In the rows, 128 means zero.
Each path is a new rotation, seen through one point. The rows after it are directions, each followed by how far the rotation turns it, in degrees each step (0 if it stays put).
Each turn is a multiple of 5 degrees from 10 to 175, or 0.
Each row of a path follows its step; steps can be skipped.

step 1: [123 127 126 130 125 126 128 122 123 131 121 118 114 124 126 136 117 131
 130 127 129 129 134 122 138 134 119 129 126 118 129 130 114 121 129 128
 126 134 124 126 124 124 129 130 124 138 131 127 139 130 133 118 129]
step 5: [128 126 134 139 138 138 128 133 136 128 121 118 125 128 130 129 139 119
 127 133 133 129 135 116 134 127 124 127 129 134 122 128 124 124 122 131
 120 133 132 136 129 124 131 129 127 127 119 132 129 117 140 134 129]
step 7: [127 130 131 124 129 120 131 131 126 123 117 124 123 121 134 134 139 129
 138 128 136 126 135 118 131 133 125 138 140 123 127 126 118 128 127 131
 122 128 118 135 119 131 125 124 130 141 124 133 128 133 131 123 125]
step 11: [123 131 127 128 143 131 123 124 127 130 120 124 121 121 114 125 122 124
 131 127 129 133 138 125 135 131 130 136 128 132 128 135 124 126 131 136
 126 131 135 142 123 127 134 140 122 124 128 127 126 117 128 128 124]
step 12: [116 126 127 131 131 129 125 125 127 135 117 119 111 138 129 127 133 131
 129 121 131 128 126 125 134 134 127 131 130 122 123 126 123 125 127 143
 118 135 117 133 125 119 134 128 128 126 123 126 129 122 127 135 128]
step 14: [136 126 140 123 133 127 136 129 130 135 121 134 127 131 129 128 129 125
 124 124 131 125 136 117 138 129 119 133 129 121 129 144 119 133 126 135
 125 129 124 134 125 127 129 138 124 129 115 135 134 126 128 123 128]
step 15: [125 123 127 131 127 126 130 121 136 125 128 127 125 140 123 131 143 126
 122 130 124 114 134 120 135 130 130 135 128 123 135 132 130 125 130 137
 134 130 124 138 120 132 129 121 130 128 115 128 138 127 125 131 122]
step 16: [139 133 124 140 135 132 132 131 137 125 124 123 121 123 126 125 140 123
 123 127 129 125 138 127 133 137 125 140 135 127 128 131 125 130 127 137
 133 125 135 131 119 135 131 129 137 123 129 133 125 132 136 125 124]
step 17: [127 130 125 129 134 132 128 127 134 131 120 131 120 124 120 129 132 121
 121 124 131 120 128 107 140 135 134 124 134 130 126 130 120 126 131 141
 128 133 134 125 131 124 123 128 123 133 135 133 130 124 136 125 123]
step 19: [122 138 123 131 135 126 129 126 122 132 127 128 125 124 132 129 133 134
 126 123 137 129 131 130 139 133 128 130 132 118 124 129 117 128 123 140
 121 128 130 126 112 130 140 128 122 132 130 140 132 135 123 122 124]
step 22: [125 125 124 136 134 134 124 127 132 136 116 128 121 128 120 129 133 135
 123 121 128 124 138 131 141 130 128 130 125 123 134 139 122 121 131 127
 132 127 132 128 123 136 129 117 124 114 127 135 130 124 124 122 125]
[127 127 130 126 128 128 129 126 128 129 128 129 129 126 126 129 125 128
 128 132 127 127 128 125 131 128 129 130 129 131 128 128 127 126 125 127
 128 130 126 130 129 128 127 130 127 128 127 126 128 128 128 127 130]
110
[126 127 128 127 126 128 126 127 128 125 125 129 127 129 130 128 127 128
 127 126 125 127 128 125 129 128 128 129 129 125 126 127 129 127 132 128
 129 129 127 128 130 126 127 127 127 129 127 128 127 129 127 126 129]
135
[127 129 128 130 126 129 128 126 126 130 128 129 127 122 129 129 130 129
 129 130 129 129 128 130 129 128 127 130 128 126 129 127 129 126 128 128
 129 126 126 129 129 129 128 126 130 127 129 129 129 131 129 126 129]
120
[126 130 130 129 128 126 130 131 127 127 128 128 128 130 131 133 124 130
 127 128 130 129 126 129 128 128 128 130 128 127 128 130 128 130 127 129
 128 126 128 130 128 126 128 127 127 131 128 128 130 128 128 127 126]
60
[128 128 127 129 128 129 127 130 127 129 129 125 126 128 125 129 128 130
 132 127 129 127 127 127 130 130 127 130 128 128 127 127 125 130 129 128
 127 127 128 128 132 128 126 126 128 128 131 126 126 127 127 129 127]
65

step 0: [143 127 132 125 130 129 123 129 131 121 133 128 138 131 129 120 135 133
 135 120 128 130 132 127 128 121 131 119 129 120 120 131 127 125 121 133
 133 135 119 129 140 133 125 123 128 131 128 131 137 127 123 136 140]
step 3: [124 125 130 131 144 142 134 124 129 128 126 131 122 122 122 123 137 136
 119 128 128 122 135 123 137 125 128 117 136 131 117 130 123 127 128 129
 130 122 121 127 129 127 129 139 125 125 121 133 130 130 125 135 124]
step 4: [128 128 121 112 126 126 127 135 127 129 128 136 128 130 135 131 132 130
 131 133 119 128 127 126 132 126 129 127 138 128 131 116 120 127 141 118
 125 135 130 120 129 134 126 140 124 131 129 120 131 139 124 131 134]
step 5: [127 119 136 126 124 127 126 127 124 133 125 127 138 121 123 124 134 131
 134 134 131 129 118 134 128 118 139 135 122 124 128 126 127 124 134 118
 133 133 123 133 128 132 121 116 138 121 136 127 127 124 120 134 131]
step 8: [129 124 132 138 135 130 120 125 133 121 135 125 132 124 128 129 134 137
 120 139 125 120 133 137 134 126 139 137 135 135 129 135 121 129 130 130
 134 138 124 126 129 131 134 127 129 135 129 131 139 129 135 126 129]
step 10: [127 132 119 132 130 128 127 123 118 126 119 124 128 141 122 133 123 123
 131 127 136 130 116 124 124 124 136 134 123 115 129 119 132 134 128 129
 134 129 137 123 134 133 131 123 132 121 136 129 133 126 129 129 131]
step 12: [131 121 117 132 133 128 137 125 126 134 132 126 118 131 132 129 132 133
 130 126 123 128 142 125 128 127 132 132 127 138 141 122 129 119 122 130
 123 127 131 121 133 127 122 137 121 134 117 125 120 124 130 127 131]
step 15: [119 118 125 129 128 118 133 122 117 132 120 130 127 136 133 135 119 123
 128 130 133 133 129 129 126 132 124 120 124 135 122 112 132 131 124 126
 118 135 128 127 127 124 124 131 137 130 135 127 122 129 133 134 126]
step 19: [130 129 132 131 125 139 128 123 135 123 126 123 135 138 129 127 129 135
 126 131 135 128 126 122 127 122 126 129 133 125 117 130 129 135 120 135
 132 128 123 135 126 130 123 119 127 137 144 139 124 127 122 135 127]
step 20: [124 133 129 132 123 131 133 121 127 135 123 130 127 133 130 126 120 128
 124 115 129 121 123 120 135 128 136 122 139 141 122 126 133 128 122 130
 117 126 134 121 118 132 131 138 128 131 123 125 131 129 121 128 129]
step 22: [128 128 134 118 133 140 134 137 130 126 130 124 129 122 122 124 148 130
 132 131 121 127 125 133 132 116 131 129 126 130 126 125 116 133 125 128
 134 118 127 124 128 124 129 127 128 129 129 127 127 136 127 137 137]
[127 129 125 131 129 128 128 129 126 126 129 129 125 130 130 129 127 129
 132 127 127 127 130 130 127 130 129 129 125 128 129 130 128 127 127 130
 129 129 130 130 131 127 128 128 130 128 129 126 128 127 132 127 127]
20
[127 127 128 128 127 128 131 123 129 128 128 129 125 125 127 130 126 129
 129 127 130 124 129 127 126 127 126 126 130 127 127 126 127 128 127 129
 129 129 129 128 128 127 130 127 128 128 130 128 127 128 128 127 127]
85
[129 129 127 127 125 131 130 130 128 132 127 128 127 128 130 130 129 128
 129 128 127 129 129 125 128 129 128 128 128 129 127 128 130 129 128 126
 129 128 128 127 125 128 128 129 128 129 127 127 127 129 132 127 132]
135

step 1: [126 128 128 136 125 133 128 132 124 127 121 124 141 126 124 129 124 133
 136 118 111 134 132 132 130 132 131 133 132 128 137 126 123 132 131 125
 123 129 122 129 124 135 119 121 124 127 123 127 127 122 126 128 124]
step 3: [121 127 136 134 126 131 131 133 135 123 125 123 138 121 135 137 134 127
 126 122 117 130 125 119 123 136 123 124 121 123 132 131 132 130 126 131
 123 129 124 117 127 122 130 131 121 126 128 119 130 126 125 124 128]
step 5: [133 123 138 135 131 125 129 134 137 126 125 125 130 121 132 136 120 129
 127 129 128 132 126 135 118 131 123 128 133 131 127 127 126 132 115 124
 128 123 124 133 128 126 127 118 116 121 129 122 123 123 128 135 126]
step 6: [135 123 121 125 121 128 122 135 134 127 122 130 128 133 133 125 130 136
 126 128 117 132 134 129 128 137 138 130 130 125 125 124 127 129 125 130
 125 113 124 124 136 125 123 130 122 118 126 133 125 126 124 132 129]
step 8: [120 126 126 129 122 126 125 127 126 123 128 135 134 131 134 127 118 128
 130 124 117 128 128 120 127 129 134 122 124 136 121 128 128 119 121 126
 120 121 126 124 123 118 132 128 130 119 130 122 135 124 133 135 120]
step 9: [128 135 131 125 124 135 124 128 130 124 125 142 130 128 131 130 129 123
 122 130 132 138 134 138 123 120 124 132 133 129 128 137 117 125 127 128
 127 124 126 123 124 124 127 119 130 117 130 134 126 127 134 128 120]
step 10: [136 126 128 128 128 128 128 120 128 133 131 129 117 124 139 131 128 136
 127 124 127 141 124 127 120 137 136 123 126 131 120 132 126 128 121 135
 128 123 120 126 123 125 137 120 128 126 131 126 128 135 130 127 121]
step 11: [132 137 122 122 129 130 123 121 130 128 125 128 131 128 136 127 133 131
 122 131 125 136 143 124 122 137 129 131 124 126 121 130 123 125 139 126
 122 126 139 125 128 126 137 124 128 128 133 131 126 120 129 135 131]
step 20: [130 130 135 129 126 112 124 127 127 124 123 142 126 135 128 135 122 132
 132 127 137 125 125 129 131 126 117 135 129 125 126 132 128 123 125 127
 129 124 122 121 135 125 127 128 129 124 121 125 131 120 134 133 128]
step 21: [130 134 130 135 123 131 133 128 124 129 134 126 127 140 144 131 121 126
 121 133 126 128 124 134 125 130 122 130 123 118 121 128 124 128 118 127
 134 119 120 126 130 121 124 129 123 129 130 124 123 127 125 126 120]
step 22: [139 124 126 124 114 121 125 132 133 132 135 133 118 137 131 127 133 133
 126 127 133 131 130 128 134 130 125 132 125 130 123 136 127 129 127 121
 127 125 135 117 130 128 133 132 129 128 134 130 123 120 119 130 123]
[129 129 128 129 129 130 128 127 125 128 126 127 127 127 125 127 130 129
 129 129 127 127 129 126 127 128 130 128 128 127 128 130 127 128 129 125
 128 131 129 126 129 127 128 123 129 130 128 128 128 131 128 127 128]
25
[128 128 128 125 129 125 124 131 127 126 127 129 128 129 129 127 129 128
 129 128 127 130 126 127 130 129 131 129 129 128 128 126 127 126 128 125
 130 128 130 126 128 128 129 129 128 130 128 131 131 128 127 129 127]
160
[128 126 128 126 126 126 126 127 130 129 127 127 128 126 130 127 127 129
 129 129 127 126 129 130 126 129 129 127 128 129 126 128 127 130 128 128
 128 130 130 131 130 130 128 126 126 129 129 130 126 128 127 130 133]
60
